(in the rows, 128 means zero)
Families of rows that turns and mirrors carry onto each other, the same ones carrying the whole set onto itself: the rest of each named row's family, in list order:
6 families of 6 rows:
Tidep: [107 140 144 121 144 124 145 143 150 117]
pok: [101 149 117 104 128 132 149 130 142 102]
Div: [ 97 138 128 135 128 126 150 124 144 124]
damo: [114 161 122  91  95 129 139 141 104 111]
Lino: [126 169 136 101  93 146 131 136 109 150]
golit: [101 153 138 135 129 121 154 112 144 126]
rubam: [ 99 164 160 129 136 129 154 121 132 123]
bebi: [109 154 139 121 125 128 144 154 164 127]
lur: [133 157 137  82 103 127 134 147 105 126]
reson: [104 149 139 134 128 120 151 115 151 129]
tugog: [105 158 150 129 148 126 154 141 137 115]
til: [133 164 124  91  90 136 137 137 117 146]
dore: [118 185 147 117  99 127 145 158 110 129]
pubu: [ 98 148 137 144 128 128 153 128 143 129]
zunap: [135 154 126  83 101 120 140 128 110 131]
gopav: [ 94 149 130 138 130 128 156 120 133 120]
murer: [ 96 140 141 110 134 129 146 111 134 111]
ril: [128 155 154  89  97 136 125 144 128 149]
Bov: [121 157 141  80 100 138 133 125 106 130]
dozi: [122 151 136 101  90 124 127 164 135 134]
mas: [125 180 160  99 103 137 139 136 107 142]
zagi: [125 166 132  97  93 146 131 134 107 147]
Nanez: [105 131 138 129 136 137 138 142 146 132]
tosar: [104 160 147 142 142 139 153 136 125 128]
lefi: [131 175 127  95  93 137 142 135 109 143]
damit: [103 146 137 115 147 127 151 131 134 104]
lut: [101 139 156 121 131 126 139 129 156 132]
davev: [132 174 149  96 106 128 140 152 100 129]
Gozol: [126 163 134  98  90 146 128 136 113 150]
nesog: [143 158 142  97 101 118 135 147 129 152]
sedid: [137 181 144 103 106 120 149 136 104 139]
bagur: [136 160 147  92 102 126 131 160 117 138]
biluk: [135 174 133  99  91 136 139 144 118 152]
vaza: [ 98 139 126 121 140 139 148 124 122 113]
gifig: [103 182 139 129 132 132 161 138 134 112]
fono: [101 146 134 131 128 122 151 111 146 125]

Which other rows belong to the same family as vaza? zunap, Nanez, tosar, nesog, sedid
Which other rows belong to the same family as Bov? rubam, murer, ril, mas, lut
Which other rows belong to the same family as golit? Lino, reson, zagi, Gozol, fono

Families of rows that turns and mirrors carry onto each other, the same ones carrying the whole set onto itself: the rest of each named row's family, in list order:
4 families of 8 rows:
rek: [135 121 134 154 148 119 144 133 102 175 115 139 141 145 142 154 119 103
 104 140 127 131 145 119 141 165 147 127]
piba: [138 123 137 151 141 130 151 137 105 174 115 136 141 149 142 148 131 103
 110 145 131 131 156 123 144 164 145 130]
vuru: [134 137 102 129 153 102 159 135 110 132 100 119 132 151 126 170 115 116
  98 132 145 151 152 122 121 157 151 132]
fiko: [134 141 136 117  99 125 128 119 127 115 141 144 126 140 120 156 138 118
 112 135 133 125 141 141 125 121 122 157]
Loduv: [133 133 149 122 111  95 134 121 126 126 136 115 133 101 118 141 117 115
 136 133 116  99 147 119 134 130 138 141]
laza: [136 117 112 115 137 142 119 135 127 152 101 110 116 116 113 154 120  99
 144 120 122 158 138 107  92 120 144 130]
keb: [127 115 137 161 155 130 147 125 123 115 107 120 115 101 124 123 119 120
  97 122 152 149 146 121 138 134 131 111]
vur: [127 130 161 126 112 106 137 124 129 137 144 121 135 100 115 153 114 110
 128 130 119 102 138 119 134 130 146 148]
Lizi: [137 131 128 146 132 128 147 135 116 110 132 135  98 112 138 131 134 104
 107 147 126 154 119 102 128 151 111 101]
tuk: [136 108 118 107 137 135 123 133 130 149 107 112 118 117 101 159 123 101
 148 116 133 146 139 109  94 119 144 126]
Gulir: [137 130 115 143 132 130 156 143 117 113 128 133 106 123 134 134 137 108
 109 147 124 149 115 103 125 155 112  97]
zom: [130 131 123 138 131 131 155 143 125 112 122 141 105 118 137 140 141 103
  97 153 133 163 121 110 130 155 120 102]
Vebo: [118 138 135  99 129 129 108 136 120 154 136 149 141 108 133 145 120  95
 144 124 132 148 134 107  94 143 128 117]
gaku: [120 123 137 160 148 122 159 127 125 131 104 122 111  99 124 122 123 118
  99 125 158 140 145 113 136 131 135 104]
lirab: [139 130 120 139 133 133 149 140 122 107 124 142 108 118 146 131 131 108
 101 145 131 145 120 111 128 157 115  97]
lesis: [133 132 140 144 149 118 151 131  97 176 123 132 134 143 149 153 130 108
 105 136 132 136 148 123 139 170 141 123]
Feku: [138 145  98 135 147  99 148 136 103 137  96 125 135 145 130 162 108 112
  94 136 134 158 149 131 119 153 149 134]
Fon: [132 135 139 108  93 123 131 125 131 118 141 140 132 136 114 161 140 113
 111 132 132 143 142 135 126 117 128 157]
tapu: [118 139 136 116 135 136 106 139 111 161 129 143 138 109 125 142 113  92
 149 123 139 157 135  96 103 140 133 121]
zefim: [129 107 125 110 142 133 117 127 137 148 105 107 125 107 111 155 122 101
 141 114 123 150 144 120  93 119 149 131]
nira: [142 128 130 149 140 119 144 128 104 178 113 133 137 146 146 153 124 105
 112 136 128 129 162 122 138 163 152 131]
Tilus: [127 117 133 165 148 127 147 123 122 115 111 124 107 106 116 123 123 117
 102 121 160 145 140 109 127 125 124 112]
saz: [132 140 154 121 104  99 139 123 131 137 138 114 132 108 117 143 119 115
 132 126 122 106 147 118 138 121 148 142]
komev: [135 128 137 115 100 126 125 116 127 115 135 144 133 132 114 155 142 115
 114 132 135 139 142 146 119 122 118 158]
gufed: [131 137 151 130 114 101 133 120 128 122 142 110 130 108 115 150 119 117
 129 132 121 106 149 124 143 128 143 150]
Temev: [124 140 144 101 133 129 110 140 105 161 137 140 132 106 124 143 122  97
 149 123 136 157 137 106 100 139 126 120]
Koz: [132 141 135 108  97 122 133 120 127 118 133 139 126 127 116 165 128 114
 106 128 130 137 134 144 110 116 126 159]
Dag: [123 145 139 110 126 126 110 139 102 156 130 144 145 103 129 142 114  91
 144 117 133 159 136 103 100 139 126 128]
tivop: [137 144 103 130 142 101 143 136 105 132 103 127 140 153 133 167 114 105
 103 140 140 157 163 121 123 158 154 140]
mabu: [120 121 139 165 154 127 150 124 111 123 109 118 117 109 114 120 124 118
 105 120 158 152 141 118 133 129 126 110]
nupal: [136 152  99 129 140 102 156 136 105 130  97 120 137 144 128 158 108 110
 105 140 140 156 161 127 127 155 149 132]
Masil: [140 105 118 116 132 140 127 129 131 149  99 116 124 118 106 156 119  97
 145 114 117 147 137 107  95 121 147 136]

Which other rows belong to the same family as nira? fiko, laza, Lizi, tapu, Tilus, gufed, tivop
Which other rows belong to the same family as Fon? rek, keb, tuk, lirab, Feku, saz, Temev

Families of rows that turns and mirrors carry onto each other, the same ones carrying the whole set onto itself: the rest of each named row's family, in list order:
3 families of 5 rows:
F: [151 138 127 109 140 117 121 145 129 115 118]
D: [ 98 104 122 118 127 128 127 109 147 132 142]
H: [102 114 123 126 129 136 103 124 146 107 122]
T: [105 102 116 120 122 136 146 104 128 133 133]
Y: [115 137 121 139 113 124 161 128 102 137 138]
G: [ 97 101 124 131 110 134 150 119 130 119 139]
P: [144 140 135 122 129 120 142 164 123 131 142]
B: [108 127 127 128 139 124 156 114 113 150 144]
K: [136 144 127 139 118 125 130 166 112 129 137]
L: [139 126 134 119 117 129 114 150 128 120  98]
X: [134 146 135 115 131 121 112 139 128 115 100]
E: [100 115 127 138 121 135 116 124 142 110 102]
R: [134 143 130 134 150 120 143 152 114 132 150]
W: [112 139 117 147 133 126 160 130 116 145 146]
U: [115 132 118 122 135 121 103 118 151 114 111]

Which other rows belong to the same family as K? Y, G, L, E
Which other rows belong to the same family as W? H, T, P, X

Families of rows that turns and mirrors carry onto each other, the same ones carrying the whole set onto itself: the rest of each named row's family, in list order:
3 families of 6 rows:
Zodek: [116 133 131 106 152 125 106 125]
Zonog: [109 129 157 116 135 142 136 149]
Lozi: [ 99 130 151 136 135 121 143 147]
Ruk: [121  93 142 142 131 139 115 120]
paked: [130 141 132 102 138 117 140 150]
pepeg: [105 135 163 134 131 126 138 135]
boder: [141 113 106 137 153 116 130 127]
mili: [145 125 134 112 145 133 148 152]
dem: [109 120 126 100 143 114 113 126]
kod: [137 116 126 152 110 134 142 127]
nibu: [148 120 143 105 131 124 143 148]
noki: [141 140 134 145 121 144 142 123]
gose: [114 122 149 109 152 107 118 135]
melem: [152 118 112 137 136 127 119 115]
lan: [141 118 113 142 143 101 128 124]
laba: [112 109 121 155 135 131 117 116]
Nos: [108  98 135 136 118 130 119 114]
Fam: [133 139 118 139 115 149 137 130]

Which other rows belong to the same family as Zodek? Lozi, Ruk, nibu, lan, Fam
Which other rows belong to the same family as mili? pepeg, boder, dem, noki, Nos

Families of rows that turns and mirrors carry onto each other, the same ones carrying the whole set onto itself: the rest of each named row's family, in list order:
6 families of 3 rows:
las: [116 114 114 111 158 163 121 111 119 111 154 113 133 112 139 122 116 140]
sizi: [130 161 135 133 152  97 118 139 118 123 128 130 103 118 122 115 108 120]
Zutur: [144  97 120 158 128 118 110 133 115 153 133 107 118 133 133 122 136 138]
Podi: [118 114 127 109 151 166 112 107 127 111 149 119 129 116 138 115 106 141]
Gafo: [149  95 126 154 136 120 103 135 117 151 135 114 121 137 132 125 143 127]
vov: [140 102 118 157 123 120 101 137 110 150 141 111 119 144 132 128 137 123]
vesa: [133 160 145 124 146 114 120 140 115 115 119 135 102 113 123 113 113 110]
Sude: [137  95 116 153 132 121 106 129 114 151 137 117 114 141 128 125 148 131]
kora: [137  94 121 149 131 117 106 138 105 151 142 114 123 131 133 133 148 124]
Mib: [134 168 131 133 147 116 123 145 112 115 123 126 102 123 122 115 112 108]
Doza: [129 161 131 125 146 112 116 148 109 111 126 129  96 111 129 117 114 108]
baga: [140  89 117 153 129 128 113 131  98 141 135 117 119 143 137 119 143 122]
Gitik: [114 122 118 106 155 169 116 106 109 112 149 119 134 126 129 118 118 135]
piz: [134 162 135 129 146 110 118 145 115 121 119 125 103 110 131 122 106 107]
Tepot: [132 158 140 128 146 112 115 149 120 111 132 132 103 112 132 122 112  99]
Zur: [118 120 127 110 151 168 117 115 116 103 157 117 138 119 134 115 112 134]
Rap: [112 120 122 113 146 167 123 106 119 115 153 115 138 123 133 121 109 137]
niba: [119 126 127 106 146 173 111 118 128 112 150 111 132 108 134 127 116 132]

Which other rows belong to the same family as sizi? baga, niba
Which other rows belong to the same family as Zur? Sude, piz
Which other rows belong to the same family as Zutur? Gitik, Tepot
Which other rows belong to the same family as vov? las, vesa

